In the rows, zero is written as 128.
R: rows in a few groups, each row roughly a mix of its group's directions:
R (147 x 10):
[[130 178 119 135 151 148 151  92 128  76]
 [112  70 106 139 125  95 122 171 101 111]
 [ 87  95 114 168 107  90 137 141 139  91]
 [132 154 115 181  78 137 147 149 152 152]
 [ 90 115 125 175 151 119 142  99  80 106]
 [134 135 145 121 182 127 125 155  66 144]
 [148 134 122 112  92 141  65  93 154 139]
 [117 127 106 168 182 139 123 126  74 126]
 [150 129  83 113 140 180 150 128  89 106]
 [105 131 120 130 128 124 206 165 116 133]
 [ 88 109 155 151 151 127 156 114  78  97]
 [174 143 149  95 160  88 152 140 152 148]
 [121 155 161 126  95 154  81 108 107 167]
 [144  69 130 112 147 127  81 155  98 132]
 [ 80 159 130 140 106 176 149 103 141  99]
 [ 77 115 157 149 126  99 184 127 112 124]
 [135 176 112 114 141 104 189 127 111 103]
 [183 143 135 138 136 138 183  96 110 110]
 [150 156  96 119 131 103 144 126 194 106]
 [145  76 174 119 161 124  96 140 112 150]
 [ 90 142  84 138 123 193 123 120 131 119]
 [102 104  96 149 143 142 156 105  87  83]
 [ 85 117 137 121 158 127 153  84 151 174]
 [167 138 152 128 142  84 140 123 173 170]
 [102 158 157 147 143  62 127 105 127 145]
 [136  90 151 123 131 159  89 134 186 112]
 [127 184 132 146  91 132 105  96 158 158]
 [ 66  88  89 133 144 133 152 143 122 118]
 [117 165 151 176 117 106 119 113 182 135]
 [173 139 141 104  90 118  95 110 176 117]
 [112  98 133 117 173 163 137 124  78  95]
 [112 136 134 171 125 108  59 101 128 137]
 [110 112 153 103 178  80 112 103 148 114]
 [155 120 128 160 120 173 171  95  98 107]
 [126  82 103 113 111 108 105 158 125 184]
 [161 101 139 113 144 130  92 142  67 104]
 [132  94 168 155 146 129 113 153 116 186]
 [155 116 131  85 111 148  75  95 157 138]
 [ 99 115 109 145 142  86 190 149 142 124]
 [161 145 170 117 113 119 125 136 162  70]
 [ 91 178 119 151 103 143 169 102 131 104]
 [102 171 144 155  96 133 181 114 120 151]
 [127  65 149 105 125 107  98 146 107 162]
 [129 106  95 103 103 138 121 152 169  74]
 [171 115  88 117 132 110 117 126 179  92]
 [132 162  94 156 129 131 137 133 103  62]
 [100 105 111 150 143 104 118 140  82  74]
 [138 108 129  57 134 137 148 114  94 157]
 [104  97 102 121 157 111 159 155  96  83]
 [146 164 101 156 117 114 138 142  95  70]
 [112  96 121  96 165 175 105 159 109 107]
 [ 90  98 118 114 137 129 151 159  76  92]
 [188 146 116  88  97 140 132 134 164 121]
 [140 126 132  92  88 123  99 148 190 125]
 [121 146 131 117 148 138 143 129  45 128]
 [ 88  95 104 159 117 106 149 146 111  80]
 [116  99 110  82 137 158 183 116 132 103]
 [188 144 105  91 112 140 114 138 169 134]
 [102 113  86 122 143 154 112 128 161  72]
 [172 154 163 103 140  92 158 130 144 161]
 [106 120  93 142 146 118 200 151 116 132]
 [150  99 141 104 171  77 149 159 144 139]
 [125 120 118  62 125 137 140  74 118 107]
 [109 100 135 141 133 103 139 173  68 148]
 [110 138 141 181 164 117 118 107  75 136]
 [ 88 101 125 167 139 116 136 156  95  82]
 [124  84  98  77 134 138 162 135  95 113]
 [139 168 164 128 125 157 138 107 131  67]
 [138 185 112 132 121  92 167 102 113 100]
 [ 52  94 139 132 127 129 147 117 109 141]
 [143 116 124 145 153  88 135 129  72 174]
 [124 106 151 153 184 142 121 117  90 169]
 [ 85  96 143 150 163  83 132 145 118  98]
 [ 85 100 140 121 180 152 119 150  91 141]
 [ 77 109 149 158 160 116 155 118  85 126]
 [112  87 137  89 153 102 126 171  94 107]
 [ 82 103 119 164 145 124 142  96  87  99]
 [188 135 150 129 137 126 181 102 107 121]
 [152 162 135  89 163 161 153 119  93 155]
 [ 96 105  58 118 101 151 144 118 137 129]
 [121 142 148  77 170 103 139  80 124 132]
 [173 149 135 102  96 116 154 160 172 113]
 [129  83 148 123 120 189  88 136 122 144]
 [173 129 138 130 136 110 174 103  87  92]
 [146 130 168 137 130  60 155 125 125 158]
 [ 95  99 106 170 109 174 132 116 102 102]
 [138  94 112 109  79 169 117 119 169 111]
 [111 125 121 160  99 194 141 106  98 117]
 [103 155 150 168 151 154 150 114 171  96]
 [117 116 148 193 123 119  92 169 144 121]
 [123 165 147 159  92 106 124 103 158 174]
 [149 148 148 121 113 183 123 109 184 139]
 [149 175 143 131 103 123  94 100 165 164]
 [170 161 139 123 131 100 141 130 180  88]
 [139 119  67 111 141 146 106 174 159 127]
 [154 133 129 108 165  60 148 142 149 127]
 [ 99 101  97 132 104 117 126 142  95 188]
 [105  80 147  95 151 123 136 181 109 139]
 [158 128 152 114 133 104  71 116 172 153]
 [112 157 171 178 107 111 105 120 160 149]
 [ 92 110 130 129 155 145 138 104 159 190]
 [112 135 105 171  68 137 158 147 105 129]
 [174 150 149  96 153  76 156 132 136 135]
 [160 121 153 113 131  54 143 126 125 149]
 [168 137 115  89  97 148  88 135 170 129]
 [125 193 126 151  99  99 145  97 143 143]
 [136 167 120 159 140 144 139 153  62 136]
 [ 70 130 119 137 109  99  85 147 155 153]
 [165  80 135 106 125 114  83 169 121 138]
 [146 166 132  75 134 147 142  78 117 147]
 [125  57 127 130 161 157 130 160 139 134]
 [132 133 118 135 159  95 109 110 194  99]
 [ 85 132 101 132 134 164 141 183  99 146]
 [113 128  61 151 147 156 147 131  90 133]
 [ 76 148  88 153 122 168 142 116 132  97]
 [105 108 114 165  99 173 120 104  93  99]
 [129  85 148 125 132 149  95 147  93 181]
 [153  89 149 114 115 110  96 157  75 143]
 [129  90 142  57 157 128 123 104 132 127]
 [124 143 111 127  98 146 119 134  86  60]
 [145 191 117 147 163  93 140 125 113 152]
 [127 164 164 170 116 126 147 112  74 119]
 [ 87 126  71 115 139 164 126 105 130  95]
 [ 87 119 123 170 172 116 152 135  85 135]
 [130  92 130 100 164  93 158 161  99 101]
 [ 97  99 109 138 155  79 155 151  96 106]
 [ 64 133 147 165 119 132 115 163  99 118]
 [161 148 143  99 159  78 159 143 153 147]
 [161 163 140 152 114 108  75 102 140 158]
 [ 99  73  99 139 158 139 147 157 116  98]
 [176 134 175 133 116  87 133 149 133 164]
 [ 91 115 126 123 129  78  81 153 158 148]
 [108  96 104 133 127  93 100 130  84  81]
 [128  81 114 100 170 135 141 162 104  92]
 [137 125  79  87 109 149 175 115 100 119]
 [115  72 123 101 168 134 136 175 116 116]
 [104 115  95 122 151 182 104 120 132  81]
 [137  91 110  93 109 112 106 143 113 188]
 [ 99 138 124 141 145 135 155  96 106 195]
 [106 160 167 173 111 133 103 127  82 118]
 [111 113 140 115 136  89  87 156 170 167]
 [133 178 121 157 152 147 151 113 161  84]
 [ 99  92 133 174 142 123 121 161 148  82]
 [132 109  93  81 118 145 163 127  76 123]
 [ 75 108  77 119 126 171 116 116 118 121]
 [136 106  92  72 118 144 159 119  86 123]
 [102 180 117 137  98 129 173 101 158 136]]
the four rows of each list that fit no group, in list order (the others fit one group, some only roughly):
- Z_290: [134 200 105 130 131 107 155 103 154 126]
- Z_536: [110 109  82 136 165 156 147  90  92 138]
- Z_181: [151 151 160 113 173  86 151 153 157 139]
- Z_463: [ 89 132  93 115 138 190 160 131 128 110]
- Z_675: [158 143 147  87 154  96 173 109 156 140]
- Z_311: [106 119 109 124 158  57 120 116 109 101]
- Z_573: [193 151 155 124 138 102 143 148 152 101]
- Z_820: [137 151 106 139 108 129 126 141  48 136]
- Z_507: [155  87 101  87 103 126  88 157 130 145]
- Z_31: [111 106  90  83 151 137 138 155 123  79]
- Z_774: [134 134 151 147 122  80 192 102 135 133]
- Z_933: [120 181 121 128 115 150 151  96 149  77]
- Z_805: [108  80 134 145  98 152  93 114  86 104]
- Z_786: [125 135 120 159 159 155 118 151  83  76]
	Z_181 Z_463 Z_675 Z_31
- Z_583: [171 156 125 139 153 120 136 135 196 128]
- Z_76: [164 155 171 164 138 127 165  95 111 112]
- Z_473: [ 92  55 115 157 132 129 121 137 119 111]
- Z_994: [169 132 114  64 159 119 119 112 131 156]
- Z_266: [ 55 116 143 142 165 131 127 104 107 124]
- Z_327: [127 185  96 118 111  86 158 140 149 143]
- Z_323: [100 124  79 140 162 148 127 153 106 175]
- Z_825: [138 201 109 136 123  93 157 132 114 131]
- Z_554: [167 130 156  75 105 141 111 148 163 107]
- Z_38: [149 126  74 115 118  87 122 145  88  96]
	Z_76 Z_266 Z_327 Z_825
- Z_653: [133 152 113 114 132 125 151 152 132  50]
- Z_200: [154 165  92 108 106 120  90 148 168 107]
- Z_79: [164  98 148 124  91 113 120 102 177  97]
- Z_228: [ 90 103 125 125 183 137 135  89 137 165]
- Z_379: [124 133 156 185  87 140 108 164 121 154]
- Z_192: [145 195 148 154 133 153 155 107 138 105]
- Z_943: [143 112 124  87 106 125 175 122  71 120]
- Z_874: [142  78 168  91 120 132  97 135  90 131]
- Z_385: [162 161 144 161 126 124  77  86 118 117]
- Z_867: [153  93 133 111 123 143 112 130 203 128]
	Z_653 Z_200 Z_79 Z_943
- Z_617: [156 140 156  99 135  76 120 171 135 159]
- Z_479: [136  95  80 120 167 138 169 108 108 104]
- Z_369: [131 107 123 183 103 176 115 137 102  99]
- Z_603: [136 116  80 113 118 140 157 139  65 112]
- Z_854: [ 96 175 118 155 132 174 157  97 144 127]
- Z_964: [135 125 170 173 151 141  95  85 108 145]
- Z_648: [172 152 132 161 121 109 121 159  93  85]
- Z_221: [163 121 144 114  78 115 107 169 127  87]
- Z_509: [120 117 140 137 130  86 173 169  81 137]
- Z_788: [125  95 118 102 168 123 121 110 152 189]
- Z_286: [125 199 128 121 114  97 169 120 128 139]
	Z_617 Z_369 Z_964 Z_509
- Z_880: [151 165  79 146 101 140 165 158 120 109]
- Z_86: [112 164 148 173 112 140  97 171 157 115]
- Z_68: [146 110 147 129 123  71 135 145 142 186]
- Z_918: [135 175 132 142 118 156 115 101 150 187]
- Z_879: [177 153 111 148  91 134 155 125 160 165]
- Z_338: [100 125 158 126 122  84 116 157 153 182]
- Z_144: [ 83 110 170 147 147 109 151 169 116 103]
- Z_654: [ 88  91 121  97 115 134 136 161 178 109]
- Z_498: [131 158 167 141 149  86 102 136 179 136]
- Z_848: [150 174 109 119 151 126 148 131  69 153]
	Z_86 Z_918 Z_879 Z_498
- Z_284: [ 99 114  78 145 164 121 154 174 132 144]
- Z_112: [160  88 113 111 130 140 163 104  73 124]
- Z_849: [124  71 117 136 138  76 121 161 126 157]
- Z_570: [159 119  90  91 109 124 166 139 177 120]
- Z_273: [166 154 169 132 126 139 106 103 183 122]
- Z_913: [109  60 117 103 125 106  98 148 145 148]
- Z_203: [170 151 154 144 151 156 119 149 160 174]
- Z_855: [121  62 107 123 146 158 129 162 102 144]
- Z_72: [102 121 110 145 184 155 134 132  87 164]
- Z_236: [ 82  97  91 110 118 137 131 180 152 129]
- Z_492: [156 169 125  88 135 100 116 111 181 122]
- Z_624: [119 118 133 155 132 167 131 131 183  76]
	Z_112 Z_273 Z_855 Z_492
- Z_209: [ 84  81 117 131 142  82 153 135 125  96]
- Z_134: [105 138 116 120 138 190 109 112 108  79]
- Z_423: [155 115 132 118 116  64 136 156 154 165]
- Z_308: [102 163 137 150 149 112 109 128 195 139]
- Z_378: [149 118 182 113 164 149 118 106 148 170]
- Z_764: [148 172 120 138 129 172 175 137  90 136]
- Z_772: [ 99 102 109  94 172 148 150 167 116 153]
- Z_785: [106 111 110 118 148 181  85 130  84 129]
- Z_657: [ 91 142 128 206 139 119 113 123 138 135]
- Z_63: [ 96 101 109 103 153 158 129 150  73 150]
- Z_803: [130 110 123 146 108 199  91 106 119 119]
- Z_571: [136  78 110 114 138 134 151 174 104  85]
- Z_619: [118 138 116 133 145 182 112 116  83  82]
- Z_301: [102  84 140 133 109 181 122 136  83 119]
	Z_308 Z_657 Z_63 Z_571
- Z_328: [157 126  77  84 121 142 146 127  81 131]
- Z_154: [147  80 164 102 105 110 125 121 179 135]
- Z_64: [144  90 114 147 123 110  93 185 111 157]
- Z_936: [118 148 126 119 113  83  79 167 125 165]
- Z_638: [115 128 143 194 113 126 125 153 178 122]
- Z_252: [ 84 121 113 106 165 167 166 119 144 157]
- Z_976: [107 138  73 119  86 124 144 144 175 122]
- Z_665: [171 132 142 101 171 130 127 107 181 111]
- Z_748: [114 139  83 145 146 184 105 137 134  89]
- Z_901: [102 106 134  75 152 118 174 113  97 111]
- Z_141: [ 96 163 128 125 175 115 154 132  97 171]
- Z_906: [ 85  79 128 114 144  91 163 125 141 100]
- Z_281: [126  83 108 121 151 117 165  94 128  78]
- Z_272: [131 192 157 163 115 147 163 114 130 120]
	Z_154 Z_936 Z_252 Z_141
